In the data rows, 50 means zero.
Every row has one hidden group. There are 4 groups. Groups can overlap: rows of different groups may look alike.
Each row in order, then its group:
  44  48  35  54  51  57  38  38  32  59  62  41  48  37  57  54  55  34  57  40  49  52  45  46  55  48  44  53  46  54  46  56 --> HB
  51  44  36  52  37  54  57  47  56  49  50  50  70  66  56  48  48  56  53  44  53  54  58  38  52  47  51  68  49  51  48  54 --> ZJ
  24  22  43  57  65  71  50  29  40  76  64  19  41  24  70  53  74  24  72  28  72  76  75  45  72  32  69  65  35  73  26  67 --> ZN
  49  51  48  48  45  52  50  52  58  48  50  55  49  51  48  48  49  55  47  55  53  50  54  52  50  48  50  56  48  47  50  49 --> ZN
  53  61  56  48  59  47  55  60  63  44  57  60  37  41  46  18  51  58  36  62  52  49  58  84  47  46  33  56  38  47  53  51 --> ZN
  25  20  42  70  65  71  52  29  42  74  63  20  39  25  70  54  73  24  71  34  74  75  83  47  70  28  68  67  34  72  27  64 --> ZN
  53  47  49  45  41  48  50  48  50  52  48  48  57  53  51  58  47  47  54  48  50  49  49  40  49  49  56  50  56  52  51  47 --> HB
  34  43  45  42  65  62  44  39  32  64  63  35  33  36  61  55  65  36  60  40  55  58  49  54  65  47  51  49  40  65  38  62 --> HB
  33  41  46  41  62  61  37  38  36  67  71  35  30  21  63  57  67  34  60  38  56  60  54  53  65  41  48  53  38  68  37  61 --> HB
  67  75  60  32  58  36  37  56  48  31  46  66  47  58  30  44  34  55  31  68  27  26  33  68  32  67  04  26  55  31  74  43 --> ZN
  25  08  40  37  99  75  48  31  56  81  73  24  37  35  85  56  86  07  75  25  99  92  99  43  81  00  72  73  18  84  15  77 --> ZN
  66  55  63  47  25  30  60  63  61  37  29  59  58  63  36  54  34  50  41  65  42  39  45  40  35  59  54  40  70  39  63  28 --> ZN
  46  57  49  34  41  54  20  37  58  52  53  53  46  60  42  51  46  63  54  57  54  49  42  62  52  48  49  40  45  48  54  55 --> ZN
  47  46  35  47  55  49  33  38  30  55  54  42  55  55  51  60  44  40  59  46  39  46  39  58  49  52  52  46  56  50  51  56 --> HB
  48  49  55  57  53  53  55  52  59  51  48  51  44  58  52  48  54  62  52  51  58  56  52  48  55  45  59  50  47  57  46  54 --> HB
  52  48  46  62  52  50  89  66  58  48  54  56  68  36  56  39  55  71  49  44  53  52  59  51  51  48  50  72  47  49  44  47 --> RT
  45  33  57  54  57  55  73  49  54  55  45  40  48  61  57  57  56  39  57  45  62  61  72  53  56  41  88  52  50  64  41  53 --> ZJ
  54  52  51  61  57  47  98  72  61  44  49  60  69  48  52  38  51  85  43  49  50  50  56  58  48  51  52  63  51  47  47  45 --> RT
  49  42  58  58  52  52  71  54  50  51  37  43  40  56  53  53  53  39  51  49  55  55  61  39  51  48  67  47  53  58  46  47 --> ZJ
  43  50  30  79  51  58  57  46  42  53  54  47  55  47  58  32  54  53  51  37  51  56  51  34  56  48  44  65  44  51  43  57 --> ZJ
  46  57  48  52  56  53  54  56  37  49  53  51  43  43  53  51  54  49  46  45  46  49  45  49  51  53  41  48  48  50  48  52 --> ZN
  34  44  47  47  71  63  41  39  37  66  68  36  27  28  62  53  67  40  61  41  55  59  50  56  66  44  50  50  38  68  37  63 --> HB
  52  54  55  48  59  43  65  63  41  46  47  53  53  57  47  49  47  51  44  53  41  44  44  66  45  56  52  43  54  49  51  43 --> RT
  48  49  41  41  53  48  32  41  26  53  56  44  56  55  50  63  44  40  57  45  38  44  36  58  48  54  48  41  56  42  52  55 --> HB
  54  54  51  46  46  45  39  63  54  46  51  56  47  53  46  62  43  53  47  58  45  44  46  55  45  49  48  45  56  45  55  45 --> ZJ
  50  48  55  53  53  52  63  51  48  50  42  46  40  54  52  45  52  45  48  49  53  54  58  41  51  50  55  49  49  55  49  50 --> ZJ
  71  57  57  54  25  34  56  58  71  33  25  67  69  83  33  49  31  72  41  66  42  37  39  35  35  65  47  43  70  33  67  34 --> ZJ
  50  58  52  30  36  49  34  48  57  51  49  54  47  65  44  57  46  62  53  53  53  48  41  52  51  48  55  39  51  48  53  50 --> ZN
  19  00  42  27  72  89  42  10  49  94  73  00  31  40  82  72  93  26  97  27  93  86  85  57  88  11  87  60  24  97  13  82 --> HB
  41  38  41  43  62  65  46  38  68  59  66  46  44  46  60  37  60  54  60  48  70  65  78  64  63  24  55  72  26  61  39  67 --> ZN
  51  46  51  52  45  46  44  48  47  50  45  50  58  62  48  70  42  49  56  49  45  45  41  41  49  55  60  45  63  50  53  49 --> HB
  46  52  47  83  62  51  57  53  39  50  51  47  37  39  51  36  52  48  45  50  47  57  56  52  49  48  45  54  47  50  48  49 --> ZJ
  55  51  55  68  26  40  56  55  52  45  33  53  62  63  40  54  38  52  49  57  45  44  45  42  42  57  67  44  68  43  56  37 --> ZN
  63  52  47  55  08  43  53  51  65  39  28  63  80  71  38  49  34  70  47  59  44  41  42  29  40  64  52  53  66  35  62  40 --> ZJ
  34  42  45  43  60  61  34  37  38  66  71  36  30  27  63  56  67  38  60  40  57  61  53  54  65  41  50  52  37  68  38  63 --> HB
  57  51  36  67  19  49  58  54  51  42  37  58  91  58  45  61  38  82  49  49  41  42  42  04  42  62  51  54  66  36  56  43 --> ZJ
  66  57  99  48  49  27  40  58  53  37  36  60  48  48  31  62  34  35  39  70  37  32  40  51  33  66  46  25  68  38  68  26 --> HB
  43  48  26  73  49  60  52  42  44  54  55  47  57  51  58  32  53  54  54  37  52  57  53  37  57  47  45  69  42  51  44  60 --> ZJ
  44  45  30  72  41  57  53  40  47  55  54  46  63  52  58  41  52  53  56  38  55  57  54  34  58  47  50  70  44  52  43  57 --> ZJ
  88  69  76  51  45  24  55  70  68  20  17  74  59  60  14  28  28  59  15  88  32  25  36  55  20  78  27  32  66  24  79  26 --> ZN
  50  53  39  61  45  48  44  49  16  48  51  48  55  35  48  69  43  44  50  46  37  40  33  36  43  62  41  45  63  42  55  45 --> ZJ
  79  65  66  48  29  18  60  71  73  27  26  71  55  61  27  31  28  60  26  79  39  34  41  50  26  62  40  41  67  30  72  21 --> ZN
  18  00  48  12  77  84  21  19  62  99  87  14  10  32  88  59  99  38  92  27  99  99  92  55  99  00  87  61  07  99  03  95 --> ZJ
  23  22  42  49  59  72  48  25  36  77  62  18  42  29  74  62  76  28  76  22  71  73  66  24  75  36  67  62  37  73  26  65 --> ZN
  77  76  70  28  43  36  40  60  58  25  33  69  50  64  22  45  33  54  25  74  35  25  30  53  28  75  03  18  57  28  81  37 --> ZN
  67  70  84  57  61  26  64  79  58  31  36  71  51  54  29  33  38  55  28  76  34  33  38  65  33  67  41  34  63  37  64  27 --> ZN
  52  63  56  37  58  45  51  60  55  45  60  59  36  39  47  26  52  49  35  58  49  48  56  89  46  47  30  53  39  47  53  50 --> ZN
  67  60  88  23  43  31  21  51  59  39  43  59  48  54  30  60  34  32  40  74  39  34  39  65  33  62  44  20  62  39  72  33 --> HB
  70  62  77  27  64  24  59  71  57  34  37  63  52  63  35  49  35  49  36  70  35  30  41  68  32  61  38  28  66  39  65  26 --> HB
  67  65  79  54  49  26  67  74  57  31  31  69  56  55  30  37  39  55  30  68  36  34  41  55  32  70  46  38  64  36  64  28 --> ZN
  58  52  50  47  43  44  58  57  57  46  46  55  61  53  48  51  44  57  47  51  47  46  50  46  44  50  51  52  57  45  54  44 --> HB
  51  51  59  60  41  50  64  56  49  48  35  51  52  66  50  60  51  60  51  46  53  52  47  26  52  54  64  43  56  52  49  46 --> HB
  51  61  50  38  55  48  52  57  49  46  58  59  39  42  49  38  52  48  40  54  48  48  52  70  47  49  34  49  43  48  53  53 --> ZN
  48  45  40  50  42  48  40  43  41  53  50  45  63  64  52  68  43  49  60  46  44  48  41  46  50  51  60  48  61  50  50  52 --> HB
  37  27  24  64  44  74  60  37  46  64  58  34  63  42  72  62  64  49  68  26  66  65  61  28  65  38  63  74  41  61  30  60 --> RT
  66  54  53  37  15  37  50  57  58  38  38  60  83  73  40  52  36  53  41  55  40  40  45  56  35  59  51  47  65  35  63  43 --> ZJ
  61  55  45  48  29  46  63  59  70  41  48  61  66  65  51  41  45  70  41  53  52  49  54  48  45  48  40  62  50  45  54  48 --> ZJ
  48  49  57  66  53  51  60  55  55  51  45  51  46  59  52  51  53  61  51  50  55  54  51  43  54  48  62  48  51  55  46  50 --> HB
  54  56  50  44  51  52  53  53  83  46  55  60  40  45  48  14  52  64  42  63  60  54  62  74  50  41  40  61  32  50  51  55 --> ZN
  43  46  18  68  46  64  51  32  49  55  56  45  60  53  58  28  52  53  57  39  55  58  53  42  59  46  47  75  39  52  44  67 --> ZJ
  55  57  53  70  48  42  66  69  58  39  44  64  52  46  42  37  45  73  36  61  44  45  54  54  42  54  49  58  54  39  53  37 --> ZN
  48  49  50  61  51  51  52  48  31  53  44  42  55  54  50  57  50  36  54  45  44  49  42  45  50  55  59  42  57  53  49  46 --> HB
  46  58  48  45  50  52  13  39  52  51  56  53  41  52  41  45  46  55  51  59  49  47  42  74  51  50  46  43  44  47  55  56 --> ZN
  44  53  46  56  66  56  49  51  42  51  57  50  43  45  54  51  55  52  50  46  48  51  47  55  53  50  43  50  46  52  46  58 --> ZN
  31  21  46  40  57  73  50  36  67  73  66  34  37  43  74  53  80  51  72  34  99  85  90  48  79  07  79  68  22  80  22  75 --> RT
  33  41  46  44  66  61  37  39  33  66  70  35  26  21  63  57  68  33  60  41  55  59  53  54  65  42  49  52  39  67  37  61 --> HB
  49  52  44  37  56  48  27  41  26  52  55  45  56  57  50  63  48  41  55  45  37  43  34  62  48  56  45  39  56  47  53  55 --> HB
  60  62  56  51  40  40  49  65  24  41  40  53  63  42  42  73  39  42  40  50  25  31  28  42  33  75  44  32  74  35  61  30 --> ZJ
  42  47  40  59  52  56  39  41  28  62  60  39  45  27  57  56  56  34  59  39  49  53  45  42  56  48  47  53  48  56  44  53 --> HB
  44  52  25  61  53  60  49  43  48  52  60  49  48  46  56  18  49  56  49  44  52  56  56  49  55  44  36  68  35  49  46  61 --> ZJ
  84  66  77  64  45  24  62  75  58  18  00  74  56  70  18  48  25  74  27  76  28  23  33  34  21  86  38  22  80  22  77  14 --> ZJ
  50  48  49  42  48  54  56  50  68  50  53  54  46  48  53  35  54  58  48  51  63  57  65  56  54  41  51  62  38  53  47  55 --> ZN
  48  50  50  62  51  51  51  48  35  52  44  43  55  56  50  55  50  42  53  46  46  49  43  48  50  54  59  43  56  52  49  47 --> HB
  64  78  78  28  41  31  26  63  56  40  44  66  34  46  33  58  40  59  31  65  40  34  36  50  35  59  28  22  57  32  70  32 --> HB
  50  45  46  34  31  52  39  40  44  50  46  48  74  62  48  78  45  52  59  43  47  46  40  35  49  57  60  45  57  45  53  55 --> RT
  53  64  57  45  58  44  55  64  66  44  64  61  32  35  46  19  52  54  32  62  50  49  57  89  46  46  29  54  39  47  53  50 --> ZN
  48  51  44  52  42  52  49  48  30  53  51  43  54  48  54  63  52  40  57  41  46  50  43  40  50  51  50  45  53  51  48  48 --> HB
